In the rows, zero is written as 128.
A single turn carries every row of the set below to another of its rows. Some are shown first; where does it send the rows asked next?
mati: [133 122 114 141 158 126 153  98 129 126 152  97 133 167 109 133 124 123
 107  91 121 102]
Tevug: [150 157 108 134 139 131 139 133 131 137  80 129 135 138 108  90 104 126
 159 115 136 136]
kezu: [144  95 126 134 110 147 133 144 153 113 111 113  87 129 137 128 114 142
 131 147 137 130]
sal: [157 122 153 141 137 156 131 156 119 138 101 152 147 128 118 144 142 146
 112 128 133 150]
Nobid: [126 104 124 133 116 148 137 152 155 111 104 102  92 136 134 134 113 149
 134 147 143 125]
bisom: [108  94 142 133 121 115 151 140 159 124 123  91  95 125 135 140 111 148
 127 146 121 130]
Sar: [107 154 142 134 162 108 150 127 119 135 131 112 131 101 113 120  82 102
 144 123 124 103]
tuso: [139 129 156 140 134 156 133 168 119 141  97 139 153 141 124 151 141 151
 116 128 134 149]
parak: [152 126 102 141 144 149 143 112 124 124 140 103 132 178 113 124 130 122
 113  87 133 107]
noguv: [146 133 150 139 152 160 132 154 123 132  91 147 149 135 117 152 134 156
 113 138 140 142]
vud: [123 117 178 142 148 126 145 146 118 149 130 138 150 111 119 159 134 140
 104 129 112 144]
Boz: [148 125 104 143 142 148 141 116 122 127 139  99 134 182 115 125 133 124
 114  85 132 110]
vubu: [138 163 111 131 138 128 140 142 130 139  76 119 139 144 113  95 103 129
 159 111 137 137]
Vesa: [148 154 113 131 129 124 137 143 127 144  85 122 139 144 111  88 110 122
 161 108 132 143]
kekof: [125 123 117 143 153 127 154 104 126 129 154  91 136 172 113 134 126 124
 109  87 121 104]
vilo: [134 119 116 144 153 124 152 100 126 130 158  97 133 168 110 130 127 119
 109  86 120 107]
kepiv: [103 153 145 135 152 106 150 136 117 145 132 106 132 106 118 117  87  99
 146 116 121 109]
Puvuz: [142 176 141 114 118 126 107 104 125 110 108 129 127 136 113 100 118 117
  88 134 142 142]
fatu: [124  88 143 133 113 115 148 133 156 124 130 103  93 117 134 132 114 140
 127 143 117 134]
tesu: [102 183 158 113 121 106 117 113 124 123 121 100 136 140 120 115 112 115
  85 131 131 138]
dinif: [130 117 172 139 162 128 147 132 124 137 123 146 147 106 114 159 128 142
 103 140 118 137]
vol: [117 178 151 115 136 113 118  93 128 111 119 118 130 131 112 114 106 122
  82 142 139 130]
Zute: [126 170 159 113 116 105 114 102 121 125 132 118 127 126 118 105 117 105
  84 130 126 143]
tili: [126 181 148 114 102 121 108 124 119 124 111 111 134 149 121 100 122 114
  92 122 137 151]
Gesa: [113 127 175 140 161 130 147 146 122 141 122 132 151 119 119 165 127 151
 105 138 120 137]
vadul: [143 128 102 146 146 148 141 113 126 123 137  97 135 182 112 128 129 126
 113  91 135 105]
zuli: [118 147 145 136 154 106 147 125 117 139 138 117 130  97 114 113  89  95
 145 118 118 109]
Tel: [117 187 141 112 122 127 111 115 127 113  98 113 135 152 116 111 113 126
  92 135 148 136]
reze: [133  98 130 134 100 143 135 157 149 119 113  99  91 136 139 128 119 141
 135 140 134 134]
div: [120  92 138 131 130 118 149 126 161 113 122 104  92 117 130 137 108 148
 126 153 125 127]

Boz turns into vilo
dinif turns into noguv
Sar turns into vubu
And these:
Puvuz turns into vol
fatu turns into kezu

A single turn carries every row of the set below to another of its rows. Some are shown first; where does it send the rows asked next?
Tefa: [143 151 129 107 134 144 130  98  98 128 124 160 149  97 128  98 140  97
 134]
Fibin: [126 127 118 131 127 138 106  89 108 146 121 137 150  92 122 112 138  96
 129]
Ded: [114 145 110 154 121 162 156 117 134 115 131 111 113 160 140 111 135 155
 120]
dizi: [123 170 115 131 122 155 159 133 124 111 123 122 118 156 133 107 142 157
 130]
Tiz: [142 110 109 106 138 122  95 109 159 121 128 121 128 122 176 134 130 102
 141]
Toli: [148 112 114 122 122 150 149  89 116 125 124 141 143 105 124 102 114  82
 112]
Tasal: [134 137 168 125 109 148 160 137 135 137 129 145 125 141 128 160 129 144
 105]
Fen: [123 127 168 140 104 148 142 133 134 134 132 133 124 135 127 168 134 144
 107]
dat: [131 132 171 131 102 148 149 140 124 120 129 133 126 135 122 167 136 138
 109]
lizo: [131 139 166 121 102 145 150 142 126 133 120 136 129 129 119 166 134 140
 108]
kog: [162 133 141 126  96 117 132 118 113 108  88 119 104 102 147 138 142 103
 122]
fifit: [140 127 132 132 137 154 132  79 111 125 147 156 145 114 144 102 135  96
 121]
bobu: [108 165 106 138 119 146 142 125 136 147 118 117 121 147 129 111 135 166
 127]
buda: [108 119 110 130 138 133 100 114 138 120 123 151 152 128 127 120 141 160
 167]
fotas: [127 141 176 134 115 147 144 131 133 134 135 141 127 139 133 162 138 147
 110]
tur: [142 132 156 149 121 122 117  89 138 155 118 136 107 121 187 136 140 127
 118]
rumoz: [125 121  93 104 127 129 138 127 149 141 104 153 152 129 118 112 110 154
 155]
filun: [133 115 113 126 142 146 150 108 147 102 146 167 142 151 147 101 118 150
 150]
vevi: [119 147  99 137 108 153 160 133 137 126 108 105 117 147 121 115 121 151
 120]
teru: [111 162 111 144 116 153 135 131 121 113 117 105 119 143 124 119 148 158
 134]
luse: [154 111 105 102 129 123 107 116 151  99 121 120 127 121 168 130 126  89
 141]
Liti: [147 125 117  98 145 123 108 110 162 125 134 138 130 131 185 124 133 104
 145]
kegof: [147 112 146 157 105 127 120  95 123 117 112 111 102 115 169 141 142 107
 116]
dide: [134 124 116 117 133 143 136  87 126 167 120 156 150 105 131 101 119  99
 114]
Telab: [156 129 107  81 128 117 111 125 150 110 113 130 128 115 162 127 127  97
 145]
Kam: [161 156 155 120 126 124 150 104 136 153 115 157 107 125 184 118 133 128
 120]
zube: [168 150 139 106 106 116 159 122 126 141  90 141 107 112 157 127 126 114
 120]
godo: [128  82  95 136 118 142 140 113 151 104 119 132 142 138 121 117 109 141
 144]
gizok: [136 129 113 113 128 138 133 131 122  76 122 155 145 134 123 111 136 143
 168]
tamuz: [156 126 107  85 137 121 124 120 162 128 123 140 130 126 175 121 124 101
 138]

dat turns into Tasal
kegof turns into zube
luse turns into tamuz
And these:
bobu turns into teru
Fibin turns into Tefa
buda turns into gizok

A single turn carries every row of the set below to another of its rows. Some are shown first; where does it send the rows asked next?
seni: [121 154 123  96 139 152 124 122 135 126 144 164 134  80 130 120 132 141
 126 142  59 152 116 154 141]
lugi: [159 162 137 135 143 188  85 134  94 131 134 184 111 113 139  80 142 147
 122 103 124 159  99 157 140]
Betir: [122 146 148 132 152 144 116 144 126 120 158 129 141  95 125 105 116 126
  98  65  80 156 115 143 133]
lovap: [137 140 162 124 139 133  97 120 127 110 121 135 152 129 118  83 170 106
 107 119  98 156 103 177  72]
Vup: [156 137 134 138 140 161 117 141 120 139 127 164 149  65 173  90 131 124
 112 124 117 158  72 154  96]
mukis: [159 104 109  93 128 149  99 100 114 148 123 131 137  75 135  97 124 161
 117 138 120 147 121 158 103]
gabol: [125 116 167  96 168 131 101 142 133 153 131 179 178  84 116 104 133 148
  92 110 132 136  96 150  94]
rigu: [112 108 151 144 125 163  89 134 133 120 153 189 176  70 125 103 143 133
 114 108 100 132 106 200 109]
lidug: [115 148 140 102 120 185 125 128 154 141 136 155 166  94 162  98 140 122
 124  84  72 147 115 142 131]
zizom: [152 160 141 133 150 184  87 143  93 131 137 174 107 114 149  86 147 146
 110 108 127 160 106 168 138]
lugon: [147 125 133 132 150 161  91 139 125 132 118 133 182  69 116 113 179 132
 121 110 109 111 103 134 112]
gokor: [165 131 146 127 161 145 103 145 134 127 109 125 165  91 111 106 171 141
 125 134  93 120 103 154 127]
Moge: [136  99 136 116 151 133 100 111 132 121 122 169 174  94 115 101 106  98
 116  83 118 153 112 158  70]
ris: [109 142 134 110  99 180 109 112 104 140 105 155 142 118 113  91 142 143
 107 124 145 141 146 173 109]
tuzu: [116 130 155  78 146 131 126 121  97 131 119 167 135 106 138 125 120 121
 114 119 138 123 127 169 116]
gare: [127 139 142 125 120 168  93 148  98 168 149 208 117 113 125  77 134 135
 124  94 120 142  97 158 107]
tutop: [120 101 136 138 144 177  99 145 138 134 161 143 160  98 115 123 111 151
 116 146 120 135 113 167 100]
nir: [122 136 145 115 125 167  93 152 101 174 153 203 114 115 140  85 140 136
 118  99 121 140 105 171 109]
pumu: [149 156 161 101 182 139 103 119 147 117 101 161 165  93 145  82 154 145
 116 121 125 134  87 172 134]
Lisut: [134 138 112 105 160 127  56 110 136 147 144 137 126  91 120  67 157 147
 132  84 114 143  99 149 117]
Tade: [114 145 128 120 157 179 100 122 134 124 119 192 136 131 112 109  96 119
 141 102 129 118  91 147 113]
deg: [134 137 158  79 155 142 110 110  98 124 109 167 150 111 145 117 140 124
 109 116 144 157 151 172 129]
tad: [165 126 141 120 165 121  87 134 134 165 148 171 141  96 159  65 119 123
 118  96 111 164 105 156 115]
noka: [120 144 129 107 154 185 104 132 128 123 107 188 143 125 105 100  93 124
 140 107 138 125  96 152 114]
Neka: [129 128 144 134 153 152  92 128 161 121 138 152 160 118 136  70 150 123
 141 131 104 149 133 211 137]
Mamo: [118 141 144 132 144 130 136 121 124 150 158 147 157 105 118  98 152 140
 119 119  95 169 151 132 134]
nitib: [120 146 134 107  99 184 107 118  93 137 109 163 138 119 115  85 143 131
 111 127 136 134 148 172 105]
fumas: [143 143 152 137 101 144 103 106 107 151 138 167 126 136 147 100 153 119
 125 117 104 174 108 136 115]
fik: [150 139 143 116 114 143  85 111 109 133 141 174 107 125 135 118 125 120
 123 119  80 171  91 147 116]
Fezi: [117 137 113 119 123 164  78 122 117 132 131 154 153  55 130  95 180 142
 117 111 123 160  82 151  83]
gufud: [112 148 139 164 122 164  96 133 130 117 148 136 159  81 147  85 156 112
 115 127 121 123 114 184 117]
gota: [155 117 142  82 145 166  76 109 148 139 132 130 144 134 128 105 130 135
 111 130  95 137  99 144  77]
ketig: [148 116 143 144 161 165  81 107 146 125 148 142 159 111 141  86 134 160
 130 105 120 110 120 168 154]
rige: [ 99 116 139 109 158 135 139 118 118 126 160 149 146 100 118 111 147 129
 140  80  93 118 131 155 115]
Litaf: [131 125 131  95 158 184 118 107 124  97 139 160 162  90 137 123 158 138
 129  94  85 161 144 156 131]
peb: [118 151 145 143 158 173  99 119 124 118 117 202 162 131 108  91 136 107
 129  89 138 169 124 159 114]
Mef: [150 106 152  99 146 131  88 156 146 157 123 160 180  91  98 104 165 130
 121 118  80 135 121 165 107]
tagib: [134 117 128 114 145 168  45 126 154 144 171 154 154  93 129  93 111 133
 106 110 102 138 138 170 128]
pav: [ 94 134 122 107 124 159 104 130 130 143 109 170 153  94 137 100 131 121
 151  66 135 169  90 151 122]
pibi: [151 132 139 117 147 140  70 161 143 137 129 140 171  90 111  94 179 101
 116 105  78 150 119 166 103]
zanu: [147 124 132 102 162 128  64 143 141 134 125 156 166  73 105  93 170 119
 129  88  83 118 114 161 126]
tenit: [120 151 145 132 158 174 106 131 121 117 107 194 162 134 102  82 130 112
 131  91 146 163 128 163 117]
paf: [141 119 128 114 126 103 104 108 112 135 120 148 136  78 126  68 151 125
 118 118 112 162 131 196  99]
teg: [154 129 127 117 147 162  83 155 142 148 126 112 157  95 122 108 159 120
 128 120  92 112  99 132 107]
dusoz: [117 139 120 119 151 155  90 128 122 119 110 150 137  96 127 108 114 135
 138  59 140 183  94 143 138]
Lok: [124 144 132  96 128 151  83 114 109 120 115 154 111 120  89  93 108 141
 103 109 121 143 142 189 131]
Simub: [136 147 133  93 129 155  79 118  96 125 125 157 105 124  95  86 113 131
 104 111 121 134 145 183 121]
govif: [152 126 125 119 157 156 113  91 145 102  96 142 167 106 148  83 122 111
 140 102 123 132 102 156 103]

nitib turns into tenit
gokor turns into zanu
And these:
fumas turns into deg
Mamo turns into Litaf
govif turns into tad
Lok turns into Tade
Fezi turns into lovap
tutop turns into rigu

